Each row is where one point has got to under a steady rotation. How many steps took it there?
The counts run from 0 to 455.
[168 152 128 164  99 120 183 140 123 149 101 125 134 135 102 118 112  91
 132 111 143 147 128 143 144 103 150  87 142 131 145 141  92 140 142 132
  65 204 159 138  95 147 153 164 120 122 150  98 132 177  81] -> 205
[148 103 122 113 127 129 126 124 142 158 102 164 116 150  78 188 141 117
 123  81 114 117 119 142 154 100 163 114 134 147 187 119 111 109 105 154
 127 122  96 128 104 129 131 181 155  97 141 137 154 189 145] -> 1
[127 135 122 147 113 102 173 125 151 138  74 145 124 166  84 145 103 126
 147 111 151 136 104 107 135 123 142 121 128 145 184  99  93 142 123 151
  68 144 134 115 109 141 115 158 155 122 114  89 131 191 139] -> 420
[140 166 132 153 139 138 145 148  69 119 122 108  88 163 110 144 131 117
 145  80 145 131  83 143  84 174 101 110 115 136 120 117 117 136 126 134
 101 165 155 143  57  75 129 182 118 120 140 111 107 169 127] -> 398
[147 120  98 137 117 112 134 133 115 124 118 150 110 134 116 130 140 108
 132  61 172 151 113  87 139 127 141 116 168 123 165 111  94 106  88 142
  80 144 156 102  81 130 128 184 126 140 138  85  98 150 148] -> 54
[122 129 115 185 150 148 142 135  80 117 102 141  96 119 103 140 108 131
 139  81  96 122  95 135  92 144 106 108 112 175 163 117 131 101  92 122
 113 178 123 129  64 101 123 168 154 146 128 146 111 158 110] -> 174
[115 154  99 164 144 142 153 117 169 114 127 152  96 131  72 123 102 135
 142  89 106 128  91 105 146  94 154  84 138 152 136 110 113 132  80 144
  72 152 152 122 124 102 127 190 140 122 114  78 131 164 148] -> 47
[138  88  67 152 119 135 155 114 102 149 115 127 111 156 144 189 117 111
 151  99 127 122 124 147 114 133 113 121 140 176 151  81  92 125 109 145
  77 175 139  88  98 118 146 163 182 129 139 149 144 155 145] -> 249
[144 135 130 146 125 154 161 146 127 144  93 106 103 129  81 166 149 111
 106 128  93 135 106 126 133 126 168  79 159 128 125 131 142 135  97 144
  80 172 138 118  85 104 170 199 138  99 124 109 163 151  98] -> 368
[142 124 158 120 123 122 115 163 146 124 118 128 130 190 112 133 133 108
 165 118 114  89 149 134 152 137 178  94 120 149 182 105 103 154 108 160
  96 146 104 142 116  99 122 186 134  87 158 128 126 177  65] -> 453
[116 143 137 176 144 135 148 141  91 128 110 113  93 166 157 122 136 102
 138 131 132 142  96 100 113 137 120 113 124 154 120  89 110 112  91 148
  69 196 136 107  95  89 140 181 162 120 114 138 102 163  89] -> 243
[157 131 104 183 144 149 172 167 129 134 138 104 136 141  85 171  93  90
 146  89 110 120 104 145 144 122 130  98 149 144 146 148 146 151 108 112
  97 167 123 117  87  94 153 162 152  94 163 143 168 148 119] -> 366
[141 119 130 130 120 117 166 151 147 110 109 130 102 146  83 152 122 132
 144 107 132 144 101 107 129 109 148  72 124 126 167 125 111  91 107 150
  90 105 124 116  70 102 149 194 147  97 101  84 157 149 139] -> 265
[156 116 119 171 153 114 137 152 102 104  99 114 154 115 114 131 122  96
 124 106 168 134  79  91 166 124 144 117 149 173 168 113  99  98  79 144
  94 141 116  90 105  98 153 170 122 122 109 113 110 144 147] -> 158
[126 139 127 147 113  93 160 150 109  96  76 127 157 163 115 117 142 100
 138 115 160 114  76 148 123 151 125  88 119 141 156 101  60 107 130 135
  65 164 146 135 142  98 158 162 107 109 117  72 144 187 139] -> 198
[127 159 100 153 122 105 146 144 114 129 123 175 150 149  95 126 111 105
 155  95 134 113 115 129 157  98 159 113 110 142 229 150 105 123 129 149
 101 124 124 108 105 114 148 192 187 126 149 109 117 150 137] -> 9
[160 167 124 168 119  88 137 156  79 129 117 148 137 155 110 127 133 127
 138  88 145 128 110 115 152 132 145  90 122 163 206 101 103 129 101 139
 111 132 120 125  71 136 145 167 160 157 131 127  92 137 128] -> 387
[155 139 106 164 129 103 163 126 120 151 118 138 122 142 123 131  90 128
 120  71 161 128 109 126 178  98 147 117 168 151 181 124  96 166 130 141
  47 160 137 112 126 125 122 132 143 150 139 117 128 153 133] -> 314
[112 144 135 148 113 101 156 128  94 131 123 144  83 167 127 141  99 160
 129 102 137 131 102 133 122 123 115  86 120 142 186  96  80 115 122 125
 110 130 146 162  57 103 107 163 165 140 110 110 138 163 146] -> 391
[156 129 102 157 157 169 155 148 109 130 107  92 128 139 111 164 133  72
 157 109 145 135  83 116 101 137 113 130 133 142 116 116 127 137  87 142
 109 162 139  96  68  92 142 180 148  92 155 116 150 175 144] -> 146
[158 119  98 135 121  98 159 121 119 127  65 137  69 151 101 162 145 145
 123  84 154 139 102 124 122 127 149 102 133 168 174 119  79 133 128 168
 110 165 142 117 110 128 121 169 119 121 133 114 128 165 161] -> 323
[145 124 125 146 118 117 155 136 105 144  99 157 187 165 114 138  95 121
 163 123 121 111 106 162 146 130 153 136 109 146 162  74  89 105 113 157
  66 125 118 127 102 111 176 156 169 131 115 114 144 181 136] -> 192
[164 151 165 159 161 139 130 137 105 131 105 134 125 157 103 154  95  79
 114  92 138 119 106 126 181 113 164 125 115 145 167 153 140 145 102 170
 129 156  86 127 104  73 138 157 112  99 139 152 117 179 134] -> 223
[134 133 119 138 113 128 146 142 143 158 132 146 138 127  79 151  51 115
 169 116  81  86 120 171 153 150 166 116 118 142 152 102 105 143  99 155
  82 136 133 161  84  88 144 174 149 125 154 131 148 161 105] -> 298
[137 149 152 137 101 112 119 145 112 113 126 158  93 142 126 134 124 103
 152 109 117 139 115 122 129  90 134 101  96 147 196 120 102 104  79 139
 101 138 133 141  70 111 157 213 178 122 113 125 148 180 105] -> 13
[146 129 114 164 144 135 170 134 124 109 129 134 158 126 116 139  85 109
 163  99 152 146  92 106 111  85 116 130 127 152 149 124 100 117  82 126
  92 153 139 120  76 125 144 189 173 130 139 104 140 157 152] -> 49
[138 145 142 134 145  93 154 138  97 108 114 146 130 163 130 135  80 117
 148 114 159 120 115 131 177 110 141 115  95 142 194 153  92 147 129 188
 119 121 105 134  93  59 139 167 171 105 126 124 146 150 157] -> 228
[154 142  88 145 141 137 167 165  94 128 120 116 140 133 117 151 128 120
 130 110 137 130  81 120 148 126 136 107 132  98 163 144 138 109 101 138
  73 138 106  91  74  79 168 175 162 108 114 114 142 154 156] -> 370
[162 103 127 125 137 117 128 139  75 133  94 156 136 142 133 136 135 105
 147 112 121 125 125 140 163 144 196 136 110 155 179 145  90 111 119 189
 104 158  85 110 105  75 171 173 130 108 131 133  99 148 118] -> 445
[174 101 107 138  95  95 157 166 103 130 123 106 133 132 121 151 136 100
 146 106 166 128 111 151 126 160 119  66 142 164 177 117  85 118 139 139
  93 173 155 106  92 117 153 161 148 111 167 123 153 136 104] -> 359
[171 141 128 141 134 152 121 112  95 152  95 132  81 117 130 163 148 106
 116  87 128 135  92 124 129 113 135 120 130 131 135 140 118 103  84 142
 102 196 129 127 100 105 139 182 105 114 115 117 131 214 137] -> 214
[133 175 160 172 143 107 130 159  87 120 111 142 122 157 108 123 125 127
 134 111 134 117 101 103 153 127 135 104 114 157 188  92 120  94  74 124
 126 146  94 142  75 116 133 163 150 149 111 125  98 174 124] -> 386
[137 148 131 154 166 127 158 129 125 119 131 134  56 176 101 154  93 127
 141  97 127 116  82 119 142 118 148 131 102 112 159 144 133 112 124 160
 116 135 103 133  87  58 113 186 142  87 124 121 124 161 132] -> 333
[108 172  90 142 130 121 122 120 109 124 141 139 114 163 131 116 139 105
 171 109 160  92 136 114 117 146 128 103 124 144 154 121  90 153 112 163
  75 176 140 115 124  83 118 183 164 111 168  82  84 165 102] -> 238
[103 111 117 140 102  96 137 137 108 141 115 136  89 172 106 156 138 105
 135 122 141 132 132 120 166 160 137  89 147 137 182  81  85 113 113 159
  55 140 127 104 127 108 134 151 171 115 120 140 124 146  93] -> 351
[105 137 136 160 129 145 138 125 109 152 120 129  74 168 137 144 123 102
 145 116 114 136 131 102 119 126 137 101 134 159 129  98  98 142  88 152
  70 200 144 124 101 100 121 183 163 123 135 142 122 177  73] -> 242
[149 108 147 139 109 112 143 144 107 136 112 140 157 163  99 120  91 106
 151  84 118 131 108 156 180 167 174 135 146 135 148  95 102 152 149 168
  50 128 129 113  84  84 166 147 139 123 138 136 127 136 116] -> 188
[118 118 155 152 153 154 123 120 109 129  86 153  83 155  95 159 104  98
 116 111  80 126  97 137 142 116 169 129 125 167 176 148 118 128 114 166
 123 162  92 142 111  69 127 172 142 108 107 172 134 170 123] -> 442
[115 154 113 168 127 132 150 132  93 103  83 141 102 151 103 103 149 136
 123 129 147 123 116 116 118 145 146  91 123 141 191 138  91 102 138 149
 102 180 127 113  67 118 118 171 137 142 120  83  80 171 111] -> 169
[151 131  82 124 122 134 164 135 109 128 110 129 162 151  94 150 119 131
 155 122 132  88 117 146 135 143 150  95 126 155 145 101  90 146 121 168
 103 142 133  98 110 113 145 156 149 109 176  73 145 164 161] -> 38
[116 136 166 153 140 117 127 149 123 113 125 142 104 149 109 131 110 104
 151 107 107 138 108 120 140  88 117  94  99 160 190 132 116 111  84 124
 116 145 113 154  78  83 142 206 167 101 105 140 161 175 109] -> 12
[126 120  94 161 121 146 124 124 117 133 110 149 122 123 109 111 130  98
 116  56 169 155 106 106 150 119 125 104 162 158 163 130  76 125 123 146
  90 172 167 103  90 117 125 158 120 135 151  82  89 153 154] -> 55
[134 128 153 137 131 123 121 144 119  91 116 138 125 143 133  95 117  74
 161 111 153 121 135 126 151 130 139  89 120 174 161 135  69 154 112 166
 114 172 147 151 101  77 122 183 115  90 161 117 121 147  95] -> 234
[128 144 130 143 155 133 126 117 111 134  85 132  84 158  92 174 133 110
 100  64 142 127  93 122 134 123 114 136 137 149 172 136 134 145 109 158
 113 146 127 122 121  76 122 170 136 109 128 139 147 188 176] -> 219
[126 128  89 134 106 120 141 151 115 134 113 154 135 121 119 113 114  88
 162 115 117 118 115 138 142 174 162 141 129 116 155 112  90 109 120 159
  23 138 128 107 110  86 154 182 154 112 125 100  97 168 102] -> 83
[143 141 126 144 111 149 112 136  72 147 138 124 152 178 153 134 116  96
 148  97 142 119 140 151 137 116 115 128 134 147 177 129  92 155 112 126
  85 163 143 123  60  99 139 172 171 116 184 136 143 162 109] -> 21
